In the rows, 128 means zero.
Rotation paths and how fast each direction turns (degrees each step):
Each turn is a multiple of 5 degrees from 10 to 175, or 0.
Each row of a path follows its step; steps can be skipped.
Rotation 1:
step 1: [136 122 137 130 126 130 121 130 132 136 126 124 128 138 123 126 121 127
 129 139 136 126 131 131 132 124 136 133 131 136 123 138 135 116 120 115
 119 120 136 114 127 118 137 122 132 139 140 130 125 121 122]
step 3: [118 119 127 125 135 123 133 133 126 134 137 117 123 130 133 116 128 130
 136 123 127 108 130 120 124 129 140 126 132 120 121 129 136 126 136 127
 125 131 131 114 137 127 119 127 121 134 136 130 129 134 115]
step 6: [112 125 129 129 130 131 128 116 134 129 128 132 130 133 131 130 123 125
 130 123 118 124 129 124 124 143 138 126 138 138 112 136 147 122 124 126
 127 117 128 124 130 137 121 121 128 136 133 131 132 129 124]
step 8: [121 123 129 134 129 136 132 135 126 127 132 125 132 132 124 130 111 126
 128 144 127 129 133 128 130 134 136 116 124 126 129 129 127 128 129 112
 123 121 137 126 139 122 129 120 116 131 122 122 127 147 128]
step 9: [122 131 135 135 134 136 113 132 130 131 133 130 125 138 126 128 126 109
 123 120 132 117 125 122 130 136 134 136 118 125 129 140 143 126 125 128
 121 127 128 127 138 124 129 125 127 142 131 131 122 127 122]
step 10: [126 127 130 127 126 127 135 129 107 121 136 130 123 129 124 122 134 133
 133 128 115 126 123 124 140 123 121 139 137 127 128 131 137 115 123 123
 124 126 129 123 141 116 135 128 123 142 128 128 125 135 129]
step 11: [124 124 123 132 122 112 123 136 121 123 127 127 121 124 131 126 125 125
 128 138 129 119 146 125 121 131 138 119 124 128 117 126 132 114 132 122
 117 123 127 137 133 129 126 130 124 141 130 136 123 138 123]
step 12: [127 139 135 125 122 131 130 128 125 121 131 127 126 144 129 124 122 125
 132 121 125 132 139 126 127 138 142 135 122 123 126 137 137 126 116 131
 121 130 139 127 134 124 122 145 125 129 144 130 137 130 126]
Speeds:
[127 129 127 128 127 127 126 124 129 126 127 131 128 128 130 129 126 128
 128 125 127 123 126 128 130 126 127 129 130 128 127 126 127 124 124 129
 128 125 125 126 129 128 130 127 127 129 125 126 126 125 127] | 90
[129 128 126 130 127 124 125 127 127 130 129 132 130 128 130 130 130 122
 127 130 129 129 127 128 125 129 127 128 126 131 127 126 129 128 128 127
 128 127 127 129 129 131 127 127 131 130 126 128 129 129 127] | 155
[129 129 128 126 129 125 129 133 123 129 128 129 127 129 127 125 129 126
 129 129 129 124 127 127 130 126 128 128 126 128 129 127 129 124 128 130
 125 129 130 126 126 128 126 130 127 128 127 129 128 126 130] | 45
[128 127 130 128 131 128 128 127 128 130 132 128 128 128 126 129 131 126
 127 128 127 126 126 126 128 126 129 127 127 125 130 129 126 131 131 127
 128 131 126 125 130 129 132 129 126 130 127 127 124 130 128] | 60
Rotation 2:
step 0: [134 116 123 134 125 138 143 133 131 139 136 135 127 133 131 123 132 127
 120 135 137 128 130 128 126 148 127 133 125 126 126 115 127 132 129 130
 123 142 129 122 120 125 129 122 123 118 127 129 130 133 137]
step 1: [124 111 139 132 129 130 138 128 126 119 136 119 140 134 134 129 125 132
 136 125 128 129 123 126 127 129 123 137 115 134 127 134 134 128 130 124
 130 130 130 118 134 134 118 148 126 130 117 134 131 130 132]
step 2: [122 125 136 125 119 129 120 121 139 134 132 125 127 133 124 117 134 127
 135 117 132 125 131 132 117 114 132 134 134 121 134 130 135 128 122 121
 128 130 133 123 117 130 139 127 136 139 122 124 133 138 141]
step 3: [132 130 137 133 127 123 140 120 131 124 120 118 122 121 116 131 132 135
 130 129 129 125 131 129 135 128 126 113 126 130 127 137 122 125 128 133
 136 145 141 123 121 120 128 122 137 120 128 117 138 130 128]
step 8: [129 129 131 127 126 130 138 127 133 134 128 122 116 127 133 118 137 120
 140 133 120 127 138 145 126 124 130 121 134 134 123 133 127 133 123 129
 123 136 140 127 138 127 119 138 133 126 130 120 114 125 132]
step 10: [126 132 130 123 116 125 118 137 129 130 119 133 133 121 130 134 112 130
 122 130 125 121 130 121 138 127 126 125 124 136 124 138 121 128 123 123
 120 137 136 135 135 129 129 127 138 139 137 140 132 137 140]
step 11: [127 122 114 134 118 133 133 133 127 119 138 135 125 128 122 116 131 121
 129 135 140 125 141 119 131 135 122 128 127 115 128 121 125 136 133 137
 129 128 138 134 126 128 126 124 131 124 141 134 122 136 132]
step 12: [134 126 133 138 121 133 144 139 130 127 126 125 129 142 136 135 136 119
 122 134 140 129 126 130 126 130 134 128 117 139 123 126 131 132 137 127
 125 130 127 117 124 126 112 135 124 135 125 136 128 124 133]
Speeds:
[131 126 128 127 130 128 129 127 128 131 129 127 127 130 130 125 128 128
 129 127 126 127 127 128 129 128 127 125 128 124 124 126 127 128 130 129
 129 128 125 125 130 126 122 128 127 128 129 131 127 127 129] | 95
[127 128 125 125 127 129 128 128 130 126 128 128 126 129 128 129 130 130
 129 127 127 133 132 132 129 127 130 129 131 126 127 127 129 129 126 128
 131 130 127 130 127 127 127 128 128 127 129 132 127 131 130] | 125
[126 124 127 126 127 128 131 128 127 128 128 128 132 129 129 127 131 125
 125 129 130 127 129 128 128 129 128 130 127 126 124 127 131 127 125 129
 128 126 128 127 129 126 129 129 129 130 127 130 130 129 124] | 65
[130 129 129 131 129 130 127 125 126 130 126 130 128 128 126 129 130 128
 131 126 127 127 128 132 130 126 128 128 132 130 127 129 129 129 126 129
 128 126 131 125 130 127 129 128 128 129 131 127 132 128 126] | 65
Rotation 3:
step 0: [130 127 139 138 125 119 125 129 128 125 124 131 116 131 124 127 134 131
 131 127 115 138 130 119 136 125 126 129 137 132 127 133 126 124 135 117
 118 131 121 122 127 129 134 150 145 125 134 129 126 129 130]
step 3: [130 135 132 127 134 115 125 121 129 137 114 136 122 127 123 117 124 116
 117 124 126 136 132 136 129 121 132 125 134 125 125 126 128 126 132 128
 129 132 133 131 111 140 127 139 120 122 116 128 125 127 135]
step 4: [132 127 123 133 128 112 126 119 123 133 120 133 127 140 124 126 127 128
 115 118 128 136 127 129 117 119 127 130 132 120 126 125 121 132 121 127
 113 120 133 128 136 145 128 126 132 126 128 140 132 125 130]
step 5: [136 114 130 136 126 124 135 126 132 122 111 132 124 142 115 124 124 124
 129 125 120 135 133 133 138 126 139 121 135 131 127 126 129 141 129 134
 127 124 127 126 131 140 125 126 123 121 133 131 118 127 136]
step 6: [131 120 132 144 124 122 128 126 129 131 134 132 136 137 122 123 128 133
 127 128 117 134 119 138 130 134 135 133 133 117 123 125 139 130 124 124
 118 126 142 133 123 132 135 131 136 132 130 131 117 124 143]
step 7: [131 117 144 137 125 144 134 129 127 123 121 140 127 130 132 129 132 125
 123 114 130 125 121 130 131 129 127 127 119 121 127 132 133 137 121 129
 123 126 136 135 123 141 120 134 135 120 124 128 125 122 140]
step 8: [139 128 132 134 120 131 122 127 133 127 133 136 125 132 127 129 129 131
 133 123 116 125 119 141 127 123 118 107 132 120 131 125 128 128 122 116
 121 125 125 123 121 132 126 144 128 118 126 130 125 125 133]
step 11: [130 121 138 130 125 135 122 132 125 132 125 134 117 134 124 122 123 124
 126 137 133 137 129 138 126 119 134 133 129 130 130 129 130 129 144 120
 128 141 129 120 133 129 130 141 126 126 123 144 120 120 139]
Speeds:
[126 127 130 127 127 127 131 126 128 124 126 128 126 124 130 128 128 126
 128 128 129 129 126 129 127 128 131 128 127 128 130 129 127 131 130 129
 134 126 129 128 126 129 130 128 125 126 129 128 127 129 128] | 170
[127 128 127 123 130 128 127 129 127 130 127 128 123 126 124 130 131 129
 127 132 129 133 127 127 129 124 128 128 128 127 125 127 129 126 127 128
 128 131 127 129 129 129 130 129 127 128 129 127 130 128 129] | 35
[128 129 127 129 128 131 130 127 127 125 129 126 127 128 127 127 129 128
 125 124 128 127 130 128 131 127 130 128 125 128 126 130 126 129 129 129
 127 126 125 129 132 130 124 129 129 127 132 124 130 130 128] | 140
Rotation 4:
step 0: [142 131 124 125 128 129 126 128 144 130 130 125 120 132 133 138 131 124
 129 130 134 126 121 122 130 140 122 126 118 120 126 126 143 126 133 130
 119 125 124 128 137 115 126 124 125 127 134 122 138 127 140]
step 1: [122 112 127 128 135 122 127 110 135 135 133 138 119 133 128 134 125 122
 138 134 125 121 124 129 136 140 123 121 130 126 118 136 122 134 130 127
 131 129 127 137 131 125 130 127 124 127 128 129 125 142 132]
step 2: [118 129 127 130 128 128 121 119 131 130 125 129 131 127 127 141 118 122
 126 121 116 133 133 126 140 131 124 128 131 143 140 130 132 123 121 139
 124 124 124 122 126 116 125 129 131 131 135 128 121 141 125]
step 4: [131 135 135 141 130 130 119 138 127 119 121 125 129 119 125 125 135 118
 124 129 128 125 117 121 126 142 135 124 117 126 125 125 120 131 119 132
 129 134 126 122 123 124 115 139 128 125 129 128 132 133 136]
step 5: [132 120 125 138 122 118 117 122 127 126 121 132 123 117 128 124 131 130
 122 125 132 130 121 125 119 133 133 122 120 127 126 126 121 119 130 124
 138 134 123 132 140 133 144 134 129 126 134 126 131 137 117]
step 6: [120 123 131 136 121 121 127 132 129 134 121 139 129 123 132 133 132 136
 122 122 144 126 136 135 136 132 118 131 126 139 128 122 128 129 126 141
 131 137 126 135 134 129 120 129 129 119 134 123 130 120 119]
step 7: [131 123 132 125 130 122 123 127 130 128 140 120 127 131 143 128 132 128
 128 124 135 117 122 132 124 118 113 131 119 133 127 127 132 114 126 133
 125 118 121 126 123 123 128 126 121 119 134 118 135 121 127]
step 11: [131 133 128 130 136 127 111 134 128 116 132 123 133 129 121 121 124 124
 133 122 112 125 127 126 127 132 113 131 129 132 127 132 124 129 129 141
 128 123 122 129 132 124 115 131 128 117 130 137 134 135 124]
Speeds:
[128 123 126 127 129 127 130 126 128 129 129 129 132 128 129 131 125 125
 127 131 129 130 129 127 130 126 125 128 127 130 128 131 130 129 130 127
 131 128 126 128 127 129 128 130 129 126 128 125 130 126 131] | 60
[127 128 130 125 130 126 127 131 126 131 130 130 127 128 130 128 128 130
 127 126 129 127 129 127 127 129 130 128 126 130 127 127 129 127 129 127
 129 131 127 131 129 125 130 126 125 129 125 123 130 125 128] | 45
Rotation 5:
step 0: [133 126 124 135 133 118 130 134 128 125 120 123 125 119 135 119 137 132
 120 141 121 119 130 122 125 131 136 128 120 128 128 125 121 127 128 125
 144 119 133 128 129 134 123 125 126 127 116 138 132 120 140]
step 2: [111 132 125 122 128 135 124 118 130 114 116 121 129 129 141 122 136 126
 127 133 126 128 121 138 135 125 129 133 128 124 138 133 130 126 128 132
 126 115 124 132 132 120 122 131 128 127 130 118 130 117 132]
step 3: [128 125 129 136 130 129 131 132 135 142 127 127 126 129 127 117 130 123
 142 125 130 133 132 132 121 126 137 120 124 126 122 137 130 127 121 137
 128 107 137 129 143 128 129 129 126 134 134 122 135 124 124]
step 4: [117 132 114 131 133 120 124 123 131 131 129 122 120 120 134 131 129 118
 130 121 134 124 137 124 127 117 123 128 115 138 140 136 118 123 125 125
 131 131 136 132 132 134 133 121 135 122 124 123 132 130 130]
step 5: [134 134 125 124 123 126 119 133 138 131 129 136 139 115 144 123 133 134
 130 120 130 146 129 129 126 131 129 138 125 136 127 126 127 125 123 127
 135 131 131 134 125 122 128 126 122 120 139 128 139 127 130]
step 6: [120 127 125 138 134 140 114 142 122 132 125 123 119 122 131 128 114 133
 132 134 136 132 117 123 135 127 128 136 126 125 131 128 128 134 130 125
 121 122 135 133 123 123 124 127 127 120 136 116 129 133 131]
step 7: [122 131 120 129 134 131 135 134 115 127 134 129 140 127 129 124 129 116
 136 122 118 135 123 122 125 127 123 135 138 125 124 134 126 132 123 126
 134 131 131 117 133 129 127 118 127 136 136 109 129 128 126]
step 10: [127 120 137 121 115 131 119 136 108 132 119 120 131 132 137 133 127 118
 129 129 128 133 132 128 128 129 126 133 122 131 126 137 128 131 133 130
 125 138 129 129 117 120 129 135 122 132 130 130 120 122 136]
Speeds:
[125 127 127 127 128 126 127 128 131 130 131 130 128 129 128 128 129 127
 132 128 132 127 129 127 130 127 127 128 126 131 124 129 125 128 129 129
 129 130 128 129 129 129 128 131 130 129 127 131 127 122 127] | 70
Rotation 6:
step 1: [130 130 128 128 130 134 131 129 130 120 115 132 120 132 127 135 142 124
 128 122 128 124 130 124 127 112 127 137 134 126 136 122 140 125 131 120
 127 114 124 122 129 126 133 140 118 129 134 131 117 120 128]
step 2: [125 131 137 123 137 136 128 120 133 116 121 117 115 129 120 132 124 114
 132 129 130 129 130 126 140 128 126 116 121 135 134 122 137 130 129 123
 120 118 132 134 133 130 129 131 123 137 121 124 130 132 123]
step 3: [128 128 133 132 119 126 124 115 127 117 125 125 123 122 123 132 131 127
 142 135 120 124 136 126 129 142 129 122 137 126 127 140 131 121 124 126
 120 124 121 137 121 133 116 130 119 134 134 127 124 138 131]
step 6: [134 129 135 130 130 127 132 124 128 124 123 132 140 132 134 138 136 124
 124 134 125 137 127 146 132 133 139 124 140 137 141 122 132 121 124 120
 123 130 128 118 125 137 132 134 126 125 132 132 131 120 130]
step 7: [141 141 132 131 135 125 125 134 123 124 124 133 129 124 127 129 124 124
 112 132 118 127 140 132 133 123 136 124 121 137 131 138 134 125 129 129
 128 123 127 132 121 134 142 132 121 140 122 125 125 122 124]
step 9: [121 127 132 121 131 138 136 123 135 117 123 140 122 137 119 126 117 130
 128 136 136 119 130 122 132 118 124 134 140 132 135 125 133 127 133 130
 119 122 132 125 124 135 121 134 119 135 133 135 125 129 134]
step 10: [126 139 138 132 126 131 132 121 135 128 137 120 127 133 129 134 126 120
 128 124 121 127 129 124 137 123 124 123 124 124 134 129 145 113 134 130
 117 121 123 135 129 122 117 137 127 130 126 135 122 137 130]
step 11: [129 131 119 129 127 131 137 125 119 118 126 118 121 128 127 143 138 128
 135 134 128 130 123 133 131 141 129 124 135 124 131 131 138 117 122 130
 129 121 124 119 116 123 122 136 133 140 122 120 127 130 126]
Speeds:
[128 126 125 130 126 129 129 125 128 130 127 128 131 129 125 125 125 129
 129 130 129 127 130 125 126 128 127 129 128 128 124 130 130 127 129 130
 128 127 127 129 129 133 128 127 128 127 129 128 130 125 125] | 80
